128 stands for zero in the data rows.
Some points, one per row:
[137  94 124 182 139 108 130  87 144 204 156 126  92 102 143 141 114 120
  96 119 135 147  95 111 208 109 102 120 126  90 108 135]
[167 138 117 152 187 138 116 139 122 111 112 102 119 110 132  76  73 100
 135 121 118 150 122 101 141 116 123 179 122 109 143 142]
[144 113  94  92 167 202 146  88  93 161 118 124 128 122 135 134 121 154
 111 135 144 204 143 142 199 106 116 101 137 128 127 129]
[ 94 186 144 115  94  83  87 168 126 120 178 177 158 184 125 122  93 104
 147 142 138  97 116 127  83 119 113 147  95 118 185 117]
[101 148 133 154 122 111 134 192 150  86 144 149 145 176  89 112 136 110
 148 130 101  92  94  91 110 150 143 105  81 119 150  94]
[123 116 115 121 107 172 194 127 128 109  91 107  94  76  87 127 192 127
  89 137 144 100 130 136  95 131 155 142 134  91  86 143]
[135 170 205 125  97 129 133  82 103  89 130 118  83 124 146 144 207 140
 138 188  95 132 156 170 114 178 155 141 150  58 119 119]
[138 126 137 141 128 113 125 155 180 108 159 177 201 149 122  83  87 126
 122 129 143 147 155 121 150 148 214 114  99 115 140 139]
[ 79 128 170 154 123 133 146 228 215 147 189 176 195 170 129 141 118  79
 112 109 110  85  97 130 144 180 138  89 119 128 127  72]
[109 107 116 120 151 135 119 101 130  84  95 116 154 135 159 148 179 154
 137 144 156 136 113  78 113 116 192 108 121 132 122 158]
[106 158 176 151 120 121 123 135 151  87 147  93  99 113 123 156 122 102
 158 115 102 152 163  95  88  83 151 130 135 103 131 113]
[ 70 127 165 139 138 130 139 172 194  94  91 139 179 180 117 166 148 139
 143  94 149 140 131  92  86  72 167 114 116  96  79  69]
[127 142 152 138 121  94 123  90 128 187 109  57 135  95 103 131 138 135
 110 106 117 121 119 130 105  67 119 113 122  95 117 226]
[161  99 111 121 127 138 145 117 121 187 126  63 106 150 116 111 150 157
 122 151 112  99 183 208 156 168 148  90 102 175 102 104]
[111 111 129 186 210 125 112 106  87 119  89 116 209 123 131 117 107 192
 141  75  77 167 168  89 123 115 130 170 113 111 131 201]
[116  82 103 119 112 155 186 111 128 164 126 143 174 124 139 137 130 131
 129 113 133 158 176 133  97 143 139 167 165 157  90 172]
[138 133 120  79  83 129 149  80  56 115 161 152 142 136 133 109 166 130
 116 170 137 137 168 143 106 151 133  97 142 195 103  85]
[157 107  87  96 154  93 102  90  67 158  71  53 100 131 159 103  90 133
  94  80  94 143 119 117 160  91 113 206 117 108  99 133]
[106 136  77  86 105  98 115 133 154 120 129 141 124 125 130 107 113 144
 150 146 158 112 101  98 103  91 145 120 137  97 120 155]
[113 171 109  81 199 111 137  87  55 137 139 196 115 113 136 138 129 124
 181 151 134 114  82  72 142 229 117 137 126 183 246 176]
[ 82  88 106 139 147  85  96 106 147 141  67  77 153 116 122 105  83 127
 149 112 107 137 130 107 144  85 109 133 142 118  85  82]
[129 186 176 109 115 139 115 131 142 106 130 174 213 182 109 124 111 115
 144 134 105  89 125 115 132 118 184  75  81  97  90 118]
[114 133 197 174 120 139 101 188 124 108 164 164 247 172 129 128 127 131
 141 140 193 133 120 115 116 197  92 150 108  92  92 117]
[114 134 127 146 178 132 124 106 124 119 148 145 174 120 132 130 135 138
 153 112  99 150 174 130 128  82 117  98 131 121 109 108]
[125  89 119 103 125  90  96 127 135 195 138 111 112  99 152 112  93 175
 115 116 126 165 167 116 105 105 114 145  92 131 104 124]
[143  97  96 126 108 106  94 113 150 136  89  73 131 134 120 111 128 137
 129 145 188 180 134  91 118 129 124  92 128 139 124 211]
[ 99 120 158 140  99 131 121 119 152  85  50 121 202 106  98 139 167 149
 132 129 146 115 104  66 115 155 138 134 165 117 128 196]
[122  75  86 101 110 143 161 115  94  86  77  88 114 139 171 148 135 102
  76 116 104 113 127 150 170 153 146 110 139 162 107 144]
[163 106 121 139 189 187 175 144 131 154 103  93  95  98 145 162 157 146
 118 174 137 161 109  84 124  68  81 104 157 142 116 116]
[128  91 116 130 142 120 103  76  80 126 107 115 109 140 184 154 109 133
  97 103  93 125 112 112 187 102  97 129 138  92 106 138]
[131 117 101 180 113 144 143 143 131 115 170 100 107 130 115 134 150 123
 125 130 118 116 103 102 135 106 128 162  90 100 138  96]
[118 152 155 114 110  77  82 226 177 126 125 203 158 161 107 155 144 110
 144 109 174 160 168 160 112 125 168 144 113 149 173 131]
[ 98 102 126  86  89 229 153 100  91 143 139 148 161 114 113 125 152 208
 128 119 160 169 136 138 148 161  70 119 182 166 116 180]
[120 167 173  82 104  61  76 152 203 100  86  87 118 114  71 109  80  88
 132 135 169 115 134 118 122 118 172 117 125 128 132 124]
[119 149 121  84 101  96 129 163 153 104 122 171 184 103  92 148 146 148
 149  94 150 128  86 101 105 124 198 126 154 134 151 163]
[137 161 137  99 120 183 209 111  94 129 141 100  58  51  99 100 130 100
  99 171 151 137 206 147  54 158 140  86 121 188 101  98]
[ 92 104 118 213 101  90  95 128 142 118 101 108  77  89 193  77  92 106
 152 193 134 169 122  92 143  86  54 118 116 101 125  74]
[154  93 111 130 115  74  95 105 162 181 139 127 102 122 169 107 109 140
 194 134 120 151 159 119 101  77  77  65  82  91 142 208]
[206 183 137 138 109  75  85  63 132 174 138 186 119  84 178 129 122 121
 146 136 128 152 173 118 115  64  55  77  84 110 109 168]
[172 170 170 135 158 168 137 123 140 107 113  81  99 173 104  99 193  61
  85 180 125 117 112 147 100 199 169  95 133 136 151 147]
[239 133 104  85 128 114 165  96  91 149 171 147 108 105  91 172 149 135
 147 170 164 116 125 113 143 174 190 133 115 128 148 139]
[ 99 132 126 122 129 111 118 120 198 104 101 158 161 114 181 158 121 113
 158 136 108 112  95  78  64  65 151  90  96 107  83  84]
[156 122 133  89  39  53 129 116 113  94  84  67 106  94 121 143 141  92
 124 171 151  95  94 128 138 125 154 105 108  92 132 189]
[108 106  96 131  85  99  94 160 124 106  84  98 141 129 127 158  82 144
 144 126 130 105  76 119 160 126 116 149 113 120 124  91]
[202 134 102  81 110  64  79 105 108 119 100 113 139 103 136 119 117  80
  88 151 105 144 125 104 154  77  97 100  76 100 160 142]
[148 138 133 212 102  70  84 115 110 111 209 119 111 122  87  80  89 109
 160 149 125 124 103 101 107 129 145 165 104 121 182 110]
[158 145  84 137 191  94 114 112 126 164 107 139 103  97  98 127 113  83
 166  83  92 119  95 100 142 133 102 207 136 170 253 194]
[ 93 113 145 185  96 121 173 129 130 128 130 113  78 143  77 135 113 162
 124 126 156 122 118 179 178  75  68  85  95  67 138 101]
[119 101 136 137 120 145 166 109 122 147 128 134 120 122 136 117 121 104
  45  91 180 165 133 131 130 154 156  96 117 187 157 160]
[123 125 117 115  84 213 151 143  95  79  99 105 168 206 145 173 162 197
 123 131 155 136 158 214 128 171 116 129 124 135 123 111]
[143 104  74  99 153 152 157 129 128 157 102  95 118 124  88 101 118 151
 151  96  96 148 137 156 144  98 121 140 169 146 148 117]
[172  85  94 101 113 110 114  96 108 142 117 116  77  62 125 141 130 117
  96 138 110 127 140 145 112  57  80 107 127 146 113  91]
[131 172 116 168 104  79 103 164  95 118 148 121 161 149 115 126  91 109
 142 117 106 140 138 147 135 132  93 157 136 112 149 130]
[119  91  91  91 112 119 143  76 110 121 109  97 112 117 129 105 117  96
 101 123 122 100  80  73 118 149 181 118 123 124 127 146]
[140 102 106 102 167 150 136 148 120 172 122 118 154 141 145  93  90 122
  84 111 137 159 129 125 171  90  95 206 143  96 127 144]
[ 72  68 123 142 140 151 158 102 133 158 133 129  83  72 109 148 142  83
  95 135 136 164 170 117 113 197 176  73 124 149 109 161]
[153 177 150 140 111 126 116 150 148  86 182 122 136 146 114 128 122  93
 130 116 102 129 141 129  93 115 112 109 114  95 174 127]
[117 103  97 148 121 126 154 161 150 110 117  83  66 108 119 123 120  94
 120 115 138 175 107 112 155  93  79 138  87  79 127 107]
[ 99 104 121 120 131 113 126 117 137 142 120 109 191 141 135 117  97 119
 123 128 139 127 141  95  90 103 126 146 120  91 104 160]
[ 91 128 119 164 106 117 123 191 107  98 121 123 140 146  88 110 110 148
 110  77 113 129 139 192 155 121 115 162 128 154 178 104]
[164 110 131 164 165 138 109 101 100 195 104  99 167 148 165 156 131 175
 115 114 113 143 138 113  95  68 131 228 143 138 150 165]
[112  77  88  92 163 146 116 102  90 148 145 112 115 112 177 110 119 136
 121 117 106 150 134 122 131 101 105 130 130 100  87 141]
[123 121 138 126 131 106 101 163 124 144 158 174 159 143 107 111 119 116
 118  80 124  93 139 133 117 138 126 100 120 129 148 150]
[121  91 124 239 182 179 157 192 115  85  86  97 124 184 124 151  73 155
 112  78 126 151 156 170 130  76  83 126 152 140 132 106]
[ 67 148 204 184  98 119 107 156 104  88 133 144 172 162 126 138 128 120
 145  83 152 126 118 164 164 191  89  99 119 148 195 100]
[158 108  63  51 116 141 132  82 121 140  92 108 141 136 144  93 120 138
 148 154  68 117 171 144 159 113 116  85 135 148 147  86]
[175 115 101 132 120  96 141 132 171 170 112 105 113 109 170 134 138 112
 113 179 138 144 146 142 161 109 112 134 159 143 145 119]
[101 145 139 152 101 101 113 182 148 152 181 111 149 170 108 122 115 133
 157 134 155 136 125 142  88 146 127 167 147 143 149  88]
[111  81  68  75 161 150 109  95 127  63  82 119 152  79  93 120 136 164
 152  92 116 140 129 127  97  97 207 155 114  95 108 158]
[123 140 128 138 131  96 120 124 145 142 131  91 117 102 133 100 122 140
 102  78 115 141 114 105 102  99 112  87 152 136 117 209]
[134  93 133 130 152 141 123  90  99 153 116  84  83 103 112 103  99 151
 111 119 120 128 137 132 151  84  97 174 197 117  98 126]
[ 99 226 136 111 255 106 234 126 108 200 106 218 105  85 106 132 150 161
 148  85  83 134 113 123 136 255  97 142  96 187 211 237]
[ 93  85 118  93 107 128 101 217  84  57  92 141 131 166  98 173 145 155
 138  97 163 132 128 137  95 135 109  90 139 170  98  94]
[104 127  99  61  62 107 117 166 111  95 137 174  93 149 183 131 149 139
 143 160 143 120 157 193 150 139 117 121 113 199 144 109]
[139 102 109 114 160 138 122 127 152 149 174 120  98 111 170 117 105 133
 129 178 173 148 178  91  80  97 137 177 134 134 159 154]
[116 153 129 120 145 141 166 117 102 148 147 255 235  84  68 105 153 183
 157 151 168 168 135 112 110 131 176  84 111 227 109 149]
[120 102 115 116  71  72 142 116  99 101 120 141 133  92  84 110 174 157
 134 121 132 128 100  75 116 126 130  94 144 167 134 161]
[134 137 148 114 157 186 113  93  88 136 136 134  86 101 108 136  97 157
 118 125  99  92  98 153 174 112 134 175 166 166 118 133]
[ 68 150 146 156 108 103 134 179 156 134 199 113 147 125 123 127  98 135
 167 134 129 122  92 114  93 140 119 147 109 125 189  71]
[110 113 152 133 131 115  91 112 148 158 128 105 144  90  98 117 150 148
 126 130 140 163 136 137 137  78 128 102 112 136 124 152]
[165  82 129  83 127 159 186 117 162 215 170 181  80  86 134 231 208 120
  93 121 179  92 115 182 234 180 138 120 169 103 102 123]
[ 90 117  90  96 128 106 109  80 164 108 121 188 180 111 127 143 131 132
 122  96 138 185 137  60  77  88 168 117 110 131 173 120]
[136  97  88 130 151 115  96 101 110 125 135 137 120 131 142 110 105 130
  97  99 132 168 143 146 158 144 127 178 105 102  97  98]
[141  98 126 153 151 115 143 147 126 109 135 121 149 131 172  97 125 154
 127 102 116 145 121  79 113  68  72 129 119 106  94 150]
[139  99 126 129 110 192 187 141 127  89 113 141 126 109  88 123 182 175
 140 126 117 103 101 155 143 198 114 178 186 141 113 149]
[103 116 128 116 159 139 145 109 128 126 128 144 136 117 142 113 103 101
 120 101 134 146 159 111 134  99  86 123 160 147 141 139]
[176 136  95 119 130 109 126  86 112 176 126 128 123 155 184 169  99 113
 118 138 112 151 118  83 186 139 134 122 157 113  94 137]
[112  84 120 119  87 154 180  85  94 132  76  81  69  86 137 155 119  96
 115 158 151 152 132 160 169 150 147 101 127 132 103 115]
[152 114 104  95 106  88 122 121 155 160 146 157 172 122 144 119 135 116
 102 109 104  82 133 163 132  91 160 106  92 121 160 193]
[202 127 148 134 197  95 121 107 110 162 104 154  53  54  76 164  80 115
 147 134 178 131 106  83 212  84  88 114 168 147 122  99]
[113 168 155 150  94  93  93 191 201 130 162 165 118 185  99  87 121 131
 166 131 118 103 100 151 112 121 122 127 133 135  90  86]
[147  84 106 155 158  69  99 112  96 160 162 127 122 140 195 138 123 134
 141 118 107 167 174 132 126 114 109 160 121 104 140 157]
[158 101 129 126 178 153 167 174 125 126 122 124 104  95 107 130 112 116
 138 177 162 162 134 145 165  96 120 124 130 144 113 101]
[ 99 202 110  91 106 103 129 153 124  92 105 122 140  83 125 112 111 135
 138 138 138 134 116 101 106 154 113 106 116 165 149 110]
[ 87 115  83 129 159 147 141 143 107 159 119 223 118 132 207 139 132 162
 183 126  84  73 121 121 147 176 120 169  99 255 255 193]
[132 134 147 137 166 117 126 152 135 196 100 120 123 119 139  89 100 177
 100 115 125 187 126  95 129 107 138 157 141 124  97 144]
[104 140 175 152  97  90 120 242 122  91 172 212 181 168 106 141 175 127
 136  70 100 103 115 147 118 151  87 144 127  89 130 120]
[138 149 141 107 127 136  66  86 153 164  95 115 198 114 101 126 123 172
 140 125 124 129 138 160 174 125 126 103 135 153 121 239]
[122 104 121 106 139 112 103  86 139 153 110  84  98  84 149 129 124 166
 163 117  94 147 178  85 124 129 111  86 102  96 105 207]
[144  93 100 117 136 150 147  88  53  91  97 141 169 162 132 128  79 101
 140 174 144 147 173 152 120  82 135 154 141 136  63  99]
[ 87 115 135 106 112  50  68 126 214 128 113 144 167 148 108 145 163 135
 124 120 143 119 116 137 163 121 201 123  95  88 119 105]
[ 53 114 127 129 162 105 100  82 150 151 125 108 153 123 139 199 150 106
  67  79 137 147  97 103 132 104 129  72 104 113 105 112]
[104 124 153 143 126 116  81  91 198 101 111 152  93 122 169 176 155  95
  86 156 157 129 139 122 133 116 196 120 124 105 102  85]
10 more points follow, each with its number after it:
[115 109 148 120 104 163 200 116 131 139 143  76  92 148 113 120 222 125
 116 194 114 136 137 169 148 175 175 166 147 101 107  93] 0
[ 97  95 114 127 111 146 159 105 121 160 120 132 144 116  90 135 176 142
 133 118 128 149 158 165 148 135 110 122 133 123  87 115] 1
[186 155 134 136  95  72 137 133 122  99  87  85  77 131 207 107  85  97
 100 148 131 105 113 147 151  91 103 131 125  62 100 109] 2
[137 108 100 144 156  98 112 121  93 126 113 108 100  82 142 119 133  85
  91 161 167 170 114 100 131  93 111 150 130 132 153 121] 3
[135 159 144 160 122 111 145 160 178  58 108 212 148 158 109 135 180 125
 154 167 140  93 104  95  96  80 185 114  82 114 163 136] 4
[125 195 119 188 131 131 139 153 142  98 147 107 120 148 103 126 134 122
 125 115 134 128 125 136 118 124 113 140  95  63 127  64] 5
[ 90 104 105  62 105 129 110 137 155 137 115 119 185 109  89  86  82 129
 117 121 100 129 181 120 115 123 148 128 123 128 127 182] 6
[102 139 113 123 105 127  92 110  88 116 105 118 125 112  89 126  81 162
  91 104 133 124  95 107 158 130 153 158 145 120 131  92] 7
[127 171 156 122  97  85  92 210 122 142 173 161 188 125  82 106 107 116
 110 100 164  97 113 145  95 156 118 142 105 149 185 113] 8
[170  99  96 119 143 124 112 108 129  96  86 120 106 113 126  88 113  94
  79 142 109  91  89 131 151 146 143  90 165 144 109 123] 9
Which of these numbered points is nearest to each point below by angle, seen from the average point of the first points? Its number follows each.
[106 135 104 132  94 104 129 115 125 135  90 113 129 146  86 135 112 128
  93  99 146 119 104 151 171 117 125 185 193 118 155 125] > 7
[146  91  87 111 159 206 131 100 108 138  98  96 102  92  92 116 131 130
 100 107 119 108  83 113 112 164 111 101 138 181 110 168] > 9
[ 99 110 161 142  99 121 136 116 116 114  95  91 182 104 111 172 120 145
 111 121 178 127  76  73 128 168 187 126 149 120  96 169] > 7
[178 119  98 122 104  88 154 128 107  77  62 109 113  74 133  99 104 101
 126 193  86  98 115  97 171 156 140 144 190 159 151 101] > 9
[ 93 117 128 205  93  90 109 113 192 184 112 119 133 141 254 125 115 109
 143 205  78  95 123 131 144  70  93 134 148 107 148  88] > 2
[134 100 112 130 173  99  85  85 121 151 124 142 114  85 140 113 158 134
  76 125 140 137 138 122 126  93 113 125  98 114 147 121] > 3
[136 105 112 154 174 101 107  89  47 164 157  91  77 125 151 104 130 176
 120 101 106 181 158 107 120 118  83 153 120 116 131 148] > 3
[ 85 116 138 191 126  94 101 136 136  98 106 126 110 145  75 137 129 155
  86  93 161 111  72 123 176 132 121 149 150 113 148 107] > 7
[111 128 146 165 192 140  86  70 102 153 129 113  94 113 138 115 138 145
  86 127 135 124  90 120 154  79  96 124 120 113 141 152] > 3
[148 128 114 141 103  93 160 142 129 171 128 120  98 150 212 134 103 136
  88  98 109 150 101 113 159 121 134 137 110  84 103 115] > 2
[123 168 138 174 131 155 142 107  98 128 192  81  81 150 136  99 110 135
 149 112  77 116  96  99  96  89  91 128  91 103 160  88] > 5
[114 171 165 110 103 142 155 231 168 115 171 173 168 191 129 107 126 133
 138  85 155 144 114 124 128 177 158 120 115 145 164 104] > 8
[108 193 146 184 144  84 122 145 144 140 203 124  88 120 134 113 113 146
 185 141  84 139 139 129 146 164 151 113 125  98 141  93] > 5
[128  85  77  93 151 114 102 125 143 124 113 114  89  74 148 108 120 132
 129 146 117 116 114 121 109  70  72 118 120 139 147 126] > 3
[150 123  89  48  87 127 127  95 134 145 127 108 101  84 135  81  61  86
 139 125 124 173 184 116 109 115 130 102 129 120 118 154] > 6
[147 116 121 149 157  71  64  98  99 162 121 109 138 111 126 108 120 103
 126 122 113 119 109 137 160 101 112 177 112 112 136 121] > 3
[111  66  87  82  88  93 105 115 188 125 100 103 140 123 152 128  68 109
 163 148 150 160 167 141 122 101 153 112 103 120 117 158] > 6
[125 145 126 164 161 163 162 190 103  65 158  96  94 142 119 124  95 106
  97  55  99 145  87 103  99 138 126 172 119 116 138  82] > 5
[153 144 141 223 114  85 113 101 143 150  79  59  91 145 244 129 103  92
 133 215 110 108 123 133 207 119 110 130 140 117 147 125] > 2
[188 140 142 135 196 163  84  70  95 194  95  97 115 102 151 129  78 166
 112  71 101 159 117 150 142  79 135 181 146 134  96 152] > 7
[107 157 119 180 116 111 120 188 158 132 130 108 139 186 113  96  97 115
 129 119 131 128 125 134 131  83 123 216 166 101 114  90] > 5
[127 119 150  68  61 155 145 110 107 126 144  98  98 148 151 137 188 110
  92 148  87  64 129 131 109 198 174 115 143 178 109 128] > 0
[146  74  90 130 110 121 153 101 121 147 168 116  74 150 152 140 215 106
 112 195 143 143 149 204 129 152 129 130 187 120 107 105] > 0
[145 148  97 184  92  92 123 147 139 129 219 100  84 138  84 100 159 129
 146 133 130 133 140 158 128 142  93 139 104 100 171  74] > 5
[ 63  93 189 149  78 120  97 155  79  99 158 156 228 177 179 130  62  83
 154 118 147 137 132 122  71 164 125 140 123 131 166 105] > 8
[130 104 140 144 168 141 114  66  80 172  92 103 136 109 112  68  95 144
 105  92  69 157 148 106 117  92 128 154 114 146 108 108] > 7
[150 155 165 108 101 159 178 121 131 100  98  90  81  86  93 100 177 106
  93 167 111  81 129 140 106 166 171 153 170 151 139 118] > 0
[119 127 132 135 120 104 111  83 173 106  68 109 143  90 113 139 121  90
 113 130 103 111 123 125 162 153 192 121 127 112 115 121] > 9
[211 229 148 126 108 150 173 130 133 167 127 119  90 124 185  90  88 106
 104 138 144 133  95  80 109 131 116 196 148 160 118 127] > 2
[175 226 123 122 103 108  86  92 104 116 181 185 149  72 107  92  94  88
 124 136 118 128 134 115 117 186 127 149 116 166 144 131] > 8
[108 133 177 158 120 141 138 206 104  82 186 198 188 142 122 129 109 128
 142  84 148 134 117 119 120 226 144 191 162 148 170 117] > 8
[124 159 180 145 144 136 162 116 139 133 172 137 106 148 112 114 200 106
 127 166  84 112 177 193 109 198 158  95 133 120 113  78] > 0
[147  96 105 138 132  83 138 136 143 138 106 104 129  99 154 128 104 104
 109 129 115 164 193  89  74  64  67 105 118 139 119 138] > 3
[106 140 130  74  90 104 127 147 142  98  97 162 156 110 123 209 134  85
 139 149 179 119  75  78 115  96 152 128 121 111 139 135] > 4
[128 213 170 159 103 105 116 160 110  94 120 132  85  98 104 118 105 128
 180 134 117 115 120 113  82 114 108 149 115  97 132 117] > 5
[126 186 188 137  58  64  93 178 139 137 155 168 188 123  97 141 153 111
 106  63 141 153 133 107 100 178 138 125 124 114 127  68] > 8
[ 95  92 151 129 126 230 153  65 104 172 130 107 138  97  97 110 185 166
 113 121 150 125 115 152 177 181  95  77 184 153  94 162] > 1
[145 192 182 148 129 130 114 122 209 118 143 168 131 129 119 153 139 106
 118 115  97  67 100 118 127 108 174  59  60 100 153 137] > 4
[122 187 104 107 100 113 103 195 126 116 145 228 166 138 111 107 133 196
 165 110 140  95 103 135 139 186 109 173 146 239 123  70] > 8
[201 133 118  92 108 167 156  91  77  80  94 121 113 131 125 136 142 105
  96  82  65 101 179 194 139 135 109  79 109 183 118 125] > 9
[118 101  97 126  83 123 110 138 123 107  90 124 129 213 133 177 124 172
 124 103 110 109 101 198 184 117 111 172 163  97 107  95] > 7
[154 100 104 168 145  92 122  79 132 162  96 112  99  86 120 111 122 114
  95  90 110 116  87  78 126 100 118 122 111 156 177 134] > 3
[ 84 101 134 109 162 139 125 105 171 152 107 111 131 115 162 142  98  97
 143 113 100 135 160 161 113  91 160  78  75 120 142 177] > 6
[134 121 120  96 121 178 134  87  89 161 134 119 120 127 118  73  87 192
 114  75  95 131 168 115 103 136 119 100 105 125 109 188] > 6
[ 99 114 151 106  96 140 116 250 135 116 134 130 142 149 103 132 154 207
 165  82 125 127 119 126  93 182 115 153 136 130 142 130] > 8
[111 140 193 132 111 157 135  68 114 133 119  98 121 147 112 166 228 115
 147 183 125 104 113 207 128 140 130 125 169 142 127  88] > 0
[163 145 115 159 174 132 147 130 111 140 143  80  82 135 129 117 117 149
 145 120  99 145 144 121  80  77  94 153  99 114 137 112] > 5
[114 112  95 166 157 138 115  87 123 163 124  71  74 127 185 131 129 109
 123 160 154 155 173 142 137 109 112 165 127 111 105  74] > 3
[106 114 137 129 113 135 149 103 134 101 119 144 114 133 163 153 190 134
 135 173 144 127 148 112 101 152 161 134 170 160 128 102] > 0
[128  83 122 127 150 162  91  88 133 147 102 102 100 127 147 116  92 104
 119 142 154 128  97 138 153 123 115 130 145 115  87 107] > 9
[111  80  76 118 173 205 165 138 130 167 137 143 139 116 100 122 130 156
 163 122 140 125 124 190 146 120  97 118 120 181 114  79] > 1
[187 120 129  76 135 150 116 101 145 184 113  92 129 131 150 134 127 132
 149 158 125 162 124  68 130 105 129 182 133 143 131 135] > 3
[153 150 149 130 127 164 156  59  92  92 143 125 109 131 114 108 161 119
 138 210 144 111  87 107 109 127 117 150 156  87 117 114] > 0
[112 141 133 109 128 116 113  95 177 156 167 162 139 109 122 149 161 108
 136 136 182 153 110 107  97 108 193  86  82 112 111 125] > 4
[162  92 110 114  93 144 137  78 123 107 121  87  92 138 113 123 213 143
 151 209 153 156 121 148 120 146  97  92 163 128 144 143] > 0
[129 112 118 112 131 133 158 119 116 136 127  82 100 130 153 183 226 128
  93 139  86 127 140 164 136 109 114 101 172 129 146  98] > 0
[120 100 125 175 129 111  61 149 101 112 141 130 125 213 132 120  84 174
 124 128 149 116  90 176 173 171 124 158 135  81 120 129] > 7
[ 90 150 190 151  86  98 109 182 131 111 160 179 129  91  61 117 138 138
 144 106 150 100 115 113 110 135 115 105 144 155 164 122] > 8
[ 97 141 109  84 156 108  88 119 210 101  85 139 135 153 149 128 117 114
 123 142 150 111 101 101 125  92 172 111 109 132 153 123] > 4
[ 99 110 140 164 169 120 119 123 107  87 131 110 157 125 118 177 120  80
 134 113 102 131 133  97 107 119 137 104 123 113 110  86] > 5
[115 116 113 183  83 112 120  93 127 113 104 111 107  85 255 131  76 102
 172 235 109 107 113 113 113  95 135 163 141  97 139  92] > 2
[129  88 112 110 105 138 208 114  87 149 164 111 148 165 126  72 123 148
 136 192 158 123 172 164 120 150 158 141  97 153 110 150] > 0
[ 88 106 141 150 106  64  67 152 149 112 139 135 207 169 115 104 119  97
 141  97 125 122  82 108 128 181 133 121 102  63 161 135] > 8
[122 150 195 146  92 135 123 178  92  87 142 182 234 160 131 136 106  90
 128 114 152 117 113 112  90 221 136 150 134 139 193 132] > 8
[105 131 117  98  46  76 131 115 135 145 122 120 133  66  75 101  96  89
 133 146 114 126 148 144 131 103 140  99 105 109 103 160] > 6
[148  83 101 107 136 223 190 125  83 108 119 132 131 105 101 107 145 160
 112 107 143 136 150 169 103 135  94 118 160 176  85 131] > 1
[156 121  96 125 142 130 177 111  83 118 117  85  92 132  97  86 142  86
  83  96  79 104 142 127 120 163 170 127 144 143  92 113] > 9
[122 153 147 123  92  92 122 165 189 100  96 154 172 156 144 199 192 143
 150 166 176 100 108 120 127 117 157 108 124 126 111  93] > 4
[217  86  84 103 160 109 151 108 106 117  99 195  85  90  94 150 160 133
 103  98 113 112  76  69 125 117 168 132  97  91 111 130] > 9
[164 170 113 166 112  85 112 128 134 105 163 137 166 176 132 114 124 145
 131  96  82  92 104 111 137 129 125 187 122  89 148 108] > 5
[170 123 135 147 195 170 122  91 111 172 111  81  92  95  79 116  88 123
 125 132 149 155 143 173 144  84 128 152 138 125  90 136] > 3
[119 114 120 112 131 174 139 117 116 127 120 110  83  72 104 123 156 135
 103 124 129 110 176 201 135 141  88 119 155 168 108 107] > 1
[107 134 133 151 136 184 144 178 100 116 122  89 110 153 109 124 106 182
 108 110 143 108  85 205 168 135 138 152 151 138 136 125] > 7
[ 85 182 124 185 161 117  99 139 112 140 187 153 117 130 124 113  83 102
 110  90 147 152 158 182 140 117 115 157 117 109 150  98] > 5
[132  98 111  93 120 213 130  93 129 174 136 123  42  63 112 161 166 180
 108  99 130 141 143 179 158 118 109 129 161 223 131 148] > 1
[111 170 112  86 152 109  72  71 140  75 137 155 137 139 167 122  92  95
 104  84  48 101 143 105 110 102 183 108 149 151 100  89] > 9
[174 121 118 129  88 106 151  94 109 126 128 136 162 107 130 102 110 114
 116 145 108 151 132 103 167 121 169 165 179 107 144 106] > 7
[158 113  98 108 117 138 161  93 104 102 156 140 124 149 149 114 139  91
 112 222 154 127 102 124 115 143 160 150 143 102 142 118] > 0
[125  96  95 103  98 112  93 124 100 131 153 114 157 104 144 133 120 179
 129  98 115 145 120 135 176 156 123 154 157 130 111 176] > 7
[209 103  97  87 153 115 135 129 126 144 158 201 113 123 102 135  98 106
  92 106 162 151 109  90 105  83 147 113 189 132  61  80] > 9
[132 108 139 140 155 126 129 112  99 152  74  91 140 154 170 134 128 192
 141 136 129 181 153  98 118  92 103 161 118 126 115 168] > 3
[129 147 100  31  74 123 132 102 123 143 147 158 114  85 128 133 123  82
  78 148 176 118  81 109 106  66 106 129 104 117 106 144] > 3
[ 89 152 171 156 164 155 152 163 200 119 123 161 131 175 128 116 185 144
 152 184 115  91 134 134 137  96 153 112 119 129 119 102] > 4
[161 163 113 141  82  84  63  39  84 115 146  85  98 132 139 116  88  98
 101  82  96 141 137 152 152 143 146 145 111 127 130  85] > 7
[136 160 175 166 117 118  98 221 102  70 177 156 209 160 111 125  94 117
 125  72  96 123 149 179 124 214 141 122  93  99 163 132] > 8
[162  98  79 116 163 108 111 132 177 160 135 103  70  64 105  95 130 130
 138 118 103 123 135  78  91 117 117  71 121 111  73 153] > 9
[115 127 131 162  75  71  87 115 122 121 203 145 154 150 101 109 105  87
 125 102 100 148 128 122 111 129 112 103 111 152 165  93] > 8
[120  74 114 128  96 132 167 130 118 109  98  91 106 110 134 152 175 107
 119 170 113 119 166 181  94 157 153  83  92 104 124  95] > 0
[125 128 107  93 133 146 126  83 148 150 104  81 101  83 118 115  87 100
 122 122  92 149 151  89  93  94 127  96  94  89 111 183] > 6
[106 108 149 188 152 138 119  78 109 107 118 119 168 124  94 110 116 149
 147 119 124 126 124 116 163  89  96 130 124 113 167 142] > 7
[146 100 104 163 147 117 137  90 131 173 138 118 126 103 134 118  92 143
 172  94  78 137 141  77  71 103 117 162  88  93 126  88] > 5
[115  70  79 132 161 207 204 128 110 150 114  93 117 111  96 120 121 147
 148 177 167 184 155 156 151 112 121  80 132 177  96  86] > 1
[116 156 129 133 129  82 102 197 113 120 162 211 158 123  74 135 102 114
 169 150 195 129 150 126 104 121 127 121 137 139  93  77] > 8
